rotation ticks, each row followed by its count of ticks
The counts run from 0 to 330.
[154 103 105 133  92 105 108 123 118 185 163  85 163 167 102 167  82 155
 163 135 162 130 166 161 134 135 133 134  97 141 162 158 117 156 117 120
 166 172 108 134 119 123 143 114 151 133 118 135 140  73 130 126 105 159
 142 154 135 126 144  97 114 136 127  81  62 121 119 158] | 152
[125 123 139 122  97  84 120 139 137 140 135 116 156 173  95 135 123 166
 124 165 159 161 187 172 108 161 169 108 107 142 112 143 157 137 133  72
  95 140 128 142 147 136 165 153 148 138 129 156 128 126 142 111  76 131
 144 184 119  85 126 126  78 136  91 123 124 117 105 170] | 215
[149 130 180 107 126 147  83 109 109 160 107 115 124  72 136  73  99 122
  86 121 111 120 101 126  92 107  82 147 153 158 118 127 102 150 128 142
 141 133 106 116  96 170 150 117 122 184  92 151 110  95 161 116 154 118
 161 100  91 118 110 108 147 163 140 160 123 126 170 166] | 179
[126 123  89 155 117 138 141 131 104 170  91 109 135 128 142 137 106 131
 151  82 169 164 156 105 135 127 145 176 115 133 156 120  77 137 108 133
 153 128  86 146 124 134 161  86 149 166 113 109 118 115 144  71 139 168
 176 112 101 178 119 134 111 149 151 105  76 139 139 151] | 147
[146 125 151 175  96 100 169 167 103 144  97 119 166 168 143 108 144 152
 164 147 162 156 180 100 124 126 170 140 151 163 102 139 121 133  91 148
 126 107 111 115 112 100 125 134 139 129  98 144  96 127 164  90 101 138
 136 173  88 153 120 119  56 127 131 140 124 111 134 145] | 59
[126 105 206 136 112 133 114 131 125 134 111 124 148 135  99  75 136 153
 111 134 119 112  95 145 109 146 113  99 143 120  97 151 180 149 138 100
 131 152 112 140  97 119 180 138 130 135 102 147 138  70 189  72  93 128
 162 139  93  89 142 121 117  94 102 137 129 124 152 152] | 27
[ 95 136 170 132 103 165  99 110  65 160 111 136 138 131 156 142  82 162
  99 106 175 103  92 129 111 120 101 118  52 125 110 130 127 111 128  89
 141 178 127 151 131 176 172 124 127 132 110 157 120 122 127 105 129 167
 138  97 102 113 157 139 128 132 137 132  91 154 124 128] | 134
[141 144 170 163  97 105 114 165 102 147 100  97 117 140 122 141 158 126
 158 153 205 147  92  71 125 134 122 106 124 119 117 134 112 134 106 122
 122 155 110 160 130 154 133 134 129  88  68 158  92 106 107 111 100 154
 119 175 111 134 106 128 127 150 136 113  65 186 151 152] | 294
[112 124 109 104  91 108 109 114 112 182 110 151 121  99 123 129 148 118
 102 102 202 159 143  99 116 139 153 132  90 150 109 146 100 139 127 118
 102 200 156 153 115 169 136  77 138 150 116 144 102 137 107  97 109 133
 168 129  73 102  97 126  97 129 139 120 101 111 126  96] | 316
[160 132 107 119  90  75 138 168  72 152 129  88 152 150 165 114  84 157
 102 164 156 158 146 114 135 147 165 125 107 152 103 123 100 144 112 112
 153 130 142 144 110 143 112 159 112 125 124 164 129 149 114 151 125 137
 128 141  98 141 129 128  61 197 128 135  88 158 112 121] | 55
[132 122 143 141 114 135 131 125 121 164  97 138 163 131  85  66 187 129
 117 128 162 130  99 126 113 152 127 119 163 122 112 144 109 120  80 115
 104 190 138  90 107 128 122 162 161 104  96 187 150 105 136 107 121  94
 145 162  94 118 136 156 128 122 156 161  82  98 149 129] | 271
[116 108 138 180 104 114 118 160 120 156 111 102 145 154 108 143 151 170
 158 131 203 147 132  79 142 146 161 134 104 112 133 155 120 135  98 132
 194 164 112 157 123 116 122  96 126 110  78 136 132 101 128  92 114 172
 135 149  96 122 129 139  94 101 127 100  47 136 132 113] | 144
[136 138 133 135  92 103 127 132  95 200 110 146 136  80 110  91  81 122
 102 148 173 157 126 108 133 132 148 127 137 172 117 162 120 151 103 154
 153 154 148 120  80 126 110  99 139 130 128 155 106 120  93 119 138 136
 158 139 109 126  98 118  93 186 123 160 100  94 114  94] | 165
[115 142 187 177 101 151 116 129 143 148 116 130 166 137  87 103 115 151
 118 127 144 120  97 134 112 118  76 157 131 146 172 136 142 101  79 118
 149 104  92  87 137 135 178 156 147 143 113 161 126 104 152 121 140 165
 152 152 147 134 143 156 127 156 117 142 101 148 139 200] | 281
[128 135 121 163  69  83 115 148 120 141 110 134 133 103  90  74 122  99
  95 138 117 129  99  92 122 144 166 174 165 151 114 155 155 167 131 140
 120 134 131 148  92 112 115 123 105 135 155 133 102 119 137 100 124 142
 153 111 136 108  80 115  80 187  77 162  91 103 152 162] | 14
[152 127 106 167 127  79 133 161 147 125  86 126 161 154  78  81 148 116
 109 137 138 130 119 114 129 143 127 151 171 128 144 131 141 143 113 146
 133 143 109 103  97 116 112 143 103 113 123 176 138 121 158 146 142 134
 165 161 130 151 109 124 113 155 116  82  61 166 198 169] | 99
[103 155 119 138  91 117 137 138  92 153 129 147 150 150 112 121 113 131
  86 165 141 101 116 177  98 118 117 140 118 122 115 155 192 113 116  96
 104 157 131 109 135 151 155 140 101 100 174 167 127 168 134  96  97 125
 120 127 143 121 129 116  91 173 133 143  78 108 133 198] | 110
[ 91 151 163 154 118 137 132 146 115 152  92 154 134  77  79  57 135 144
  96 142 171 203 102 111 110 126 105 139 160 125 140 120 128 114  93 138
 119 120 111  88 120 130 142 134 140 130 121 163 127 147 132  92 168 148
 166 161 104 153 127 159 116 159 127 160 103 130 158 141] | 274
[126 121 162 111 120 117 110 129 105 148 107 122 111  74 148  66 101 142
  62 119 112 146  74 117 110 148 113 117 122 131  88 113 134 148 141  96
 120 140 126 164  95 155 174 130 125 161 119 138 152 117 149  80 138 129
 167  81  64 120 130 158 123 155 132 150 128 152 136 130] | 30
[171 111 111 141  95  85 154 146 101 159 115 101 168 181 155 128 138 149
 147 138 172 119 170 103 135 148 185 127 120 148  93 138  95 133  92 123
 127 149 147 139 115 124 113 157 143 109  96 164 117 127 121 129  91 121
 121 161  95 132 130 137  67 151 158 148  86 115 103 138] | 57
[160 134 110 102  89  55 114 166 126 140 136  95 146 130 143 102 105 117
  71 127 133 151  97 124 130 136 146 121 123 165 109 115 149 151 138 105
 128 128 129 160  95 146 140 141  89 141 154 158 147 138 133 146 109 130
 141 104  89 126 102 145  81 199 128 114  92 186 164 160] | 204
[158 101 111 127 144  86 120 117 164 152  89 111 148 145 108  97 104 157
 138 128 107 101 142 111 120 135 133 155 137  91 140 125 127 142 125 128
 119 114  92 153 149 128 181 152 149 151 100 145 143  92 163  82  79 126
 118 131 117 119 116 131 130 156 152 146  79 141 142 237] | 193
[111 125  72 137 112 130 138 129  85 163 116 123 122 139 141 127 103 144
 129  87 153 159 161 111 132 110 148 195  95 123 153 114 100 146 126 147
 150 136  93 153 137 133 154  93 133 174 138 106 119 141 140  75 129 169
 164 110 105 160 124 123  92 159 150 121  70 119 141 159] | 148
[126 104 164 114  95 114  93  95 119 165 130 129 141 140 103 106 109 137
  99 139 117  84 106 153 104 153 126 109 109 112  92 153 159 140 136  84
 104 191 149 154 115 131 168 151 141 129 120 145 146  71 152  88  82 110
 131 113 110  72 145 130 118 124 117 160 113 103 125 171] | 25
[143 125 144 121 112 104  94 142 111 154 133 102 162 111 124  91 144 128
 134 159 137 173 166 122  91 138 118 117 136 152  84 120  68 152 137 135
 118 176  98 112 119 133 117 173 128 179  85 189 114  86 156 157 129 120
 155 150  90 141 141  93 142  99 105 133 135 149 163  95] | 74
[156 143 151 140 101  90 144 171 137 135  88 118 138 129 113 105 122 121
 129 107 169 199 138 125 127 142 156 114 150 179 122 119 136 142 131 103
  70 106 108 151 101 136 152 112 143 152 125 129 109 131 158  83 107 157
 173 158  80 148  83 134  81 162 109  99 140 161 148 159] | 210
[126 103 192 119 116 122 101 112 121 148 124 121 142 137 100  92 132 154
 115 133 119  92 105 148 112 153 132 104 129 111  93 153 172 149 144  98
 127 173 130 141 107 128 185 155 136 129 104 148 138  69 172  84  78 119
 139 130  98  68 145 124 113 101 112 152 114 106 139 168] | 26
[106 151 179 113 102 143 131 134  87 146 113 142 141 130 162 115 119 157
  76 132 149 128 162 164  99 117 132 123  87 174  76 132 159 123 132  78
 106 138 133 127 130 167 164 117 104 159 137 157 111 178 168  97 101 129
 156 119  85 100 144 138  70 130 126 141 141 114 124 137] | 220
[ 81 119  87 156 111  65 143 167  91 169 110 112 131 115  93 104 134 138
 123 153 145 179 170 110  96 111 149 142 119  90  86 141 127 134 109 150
 119 189 123 106 115 118  84  95 106 107 127 112 121 128 132  90 128 145
 115 112  96 150 135 120  92 137 165 111  79 112 130 133] | 253
[163 117 113 101  77  56 129 149 129 148 119  91 153 164 135 118 154 120
  97 115 155 113 116 112 133 146 166 110 114 152  94 137 142 132 122 106
  97 171 159 157 100 141 117 134 109 109 128 150 136 128 116 129  84 106
 121 118  82  92  94 148  72 166 152 119  86 144 144 160] | 206
[163 131 159 150  95  91 148 180 143 132  91 107 145 144 102 104 149 128
 136 113 176 181 135 120 128 147 166 103 161 164 116 139 147 142 127 108
  85 119 115 142 101 115 142 121 136 132 108 127 110 118 164  87 104 142
 163 175  76 132  78 140  79 133 112  97 128 155 155 164] | 209
[143 127 175 129 140 160 109 107 144 156  96 127 153 102 114 134  80 139
 118 139 148 127 169 154 114 146 111 118 126 153 135 154 107 163 126 102
 181 152  91 132 108 162 172  91 145 167  77 164 121  95 157  87 145 141
 191 154 113 121 147 102 154 107 124 106 102 109 129 123] | 327
[ 99 138 166 158  76 111 118 151 108 134  97 146 151 135 126 104 133 146
  74 133 156 132 153  86 111 140 157 158  92 166  86 133 127 119  93 104
 155 134 151 137 117 129 105 136  94 150 114 174  94 157 143 142 158 160
 159 112  94 104 142 147  60 137  75 142 132 139 130  92] | 228
[190 140 140 156 120 125 129 114 141 149  99 111 177 125 135 109  76 108
 131 145 110  58 135 158 120 126 123 145 153 161 129 166 135 162 124 124
 165 141  82 140  94 134 158 119 125 133 118 161 122  95 155 104 112 122
 157 136 164 138 133  94 136 163 129 128  72 103 144 177] | 4
[136 111 125 141 151 100 106 114 162 176  92 122 174 137  94 108 113 153
 118 136 120  67 168 140  86 115  93 138  97 110 112 154 135 113 103 127
 147 192 111  95 138 146 143 133 141 138 107 182 145  97 152 133 103 119
 117 126 117 115 161 131 140 101 164 100  78 139 141 172] | 89
[147 128 154 148  82 107 116 137 117 170 151 103 184 157 115 117 103 144
 149 151 132 142 182 156 103 124 122 138 125 187 114 139 115 130 116 145
 139 127  96  99 120 108 144 158 139 187 123 163 105  76 172 149  93 144
 143 154 123 147 144  94  97 122  88 132 150 120 140 144] | 67
[116 109  80 162 117  69 134 169 137 163 139  90 151 114  61 118 116 133
 162 169 140 197 178 135  99 129 136 145 141 104 110 142 107 145 114 138
 115 178 100 106 119 111 113 126 140 134 123 127 138  86 138  96 125 144
 133 155 117 166 145 107 128 132 135  94  83 123 132 154] | 255
[ 77 140 112 142 158  94 115 128 121 162  79 158 121 106  81  74  94 167
  96 146 111 155 175 114  83  96 102 177 111  94 131 119 143 127 131 160
 124 127 106  89 168 135 146 131 119 175 136 158 114 142 158 125 134 149
 149 118 105 132 143 124 109 133 118 127 111 138 158 164] | 85
[117 129 104 106  92  86 129 130  99 169 157  94 147 142 140 144 115 148
 129 164 145 159 213 145  89 112 148 163  86 151  87 138  93 131 105 121
 106 149 121 109 160 146 123 134 134 162 125 145 109 127 132 113  83 115
 107 133 101 127 143 106  79 140 149 159 125  93  93 167] | 64
[140 119  87 108 138  77 111 138 130 137 115  95 132 126 105  98 166 121
  93 154 128 106 143 119 100 128 118 146 127  88  96 121 112 148 112 105
 124 208 121 115 131 166 100 128  91 106 103 169 150 130 132 139 138  91
 133 117  97 128 131 126 138 152 178 100  41 152 170 160] | 96
[160 115 161 144 128 112 111 119 143 151  43 138 148 111 115  53 120 127
 125 101 130  94  84  61 122 131 131 141 157 131 128 123 103 142 113 149
 129 128 127 133 100 126 141 136 146 135  70 167 112  89 145 116 130 130
 148 116  98 120  96 145 134 157 132 149 102 144 169 177] | 186
[128 155 164 125 106 104 112 157 105 140 133 100 103  73 130 120 115 119
 101 189 126 127 129 132  98 119 130 123 129 142  91 169 170 186 122 126
 167 175 110 139 102 153 104  82  71 111 110 136 107 132 137  92 136 115
 136 125 125 100 107  92 112 164 133 132  68 104 145 138] | 8
[117 124 134 136 121 121 125 120 138 170 125 127 133  94  81  94 146 142
 149 164 137 187 184 129 100 150 143 163 162 128 128 156 101 167 100 152
 137 132 104 107 136 114 137 120 157 166 100 138 103  96 153  85 115 117
 164 169 111 110 111 108 107 120 120 176 105  54 124 146] | 169
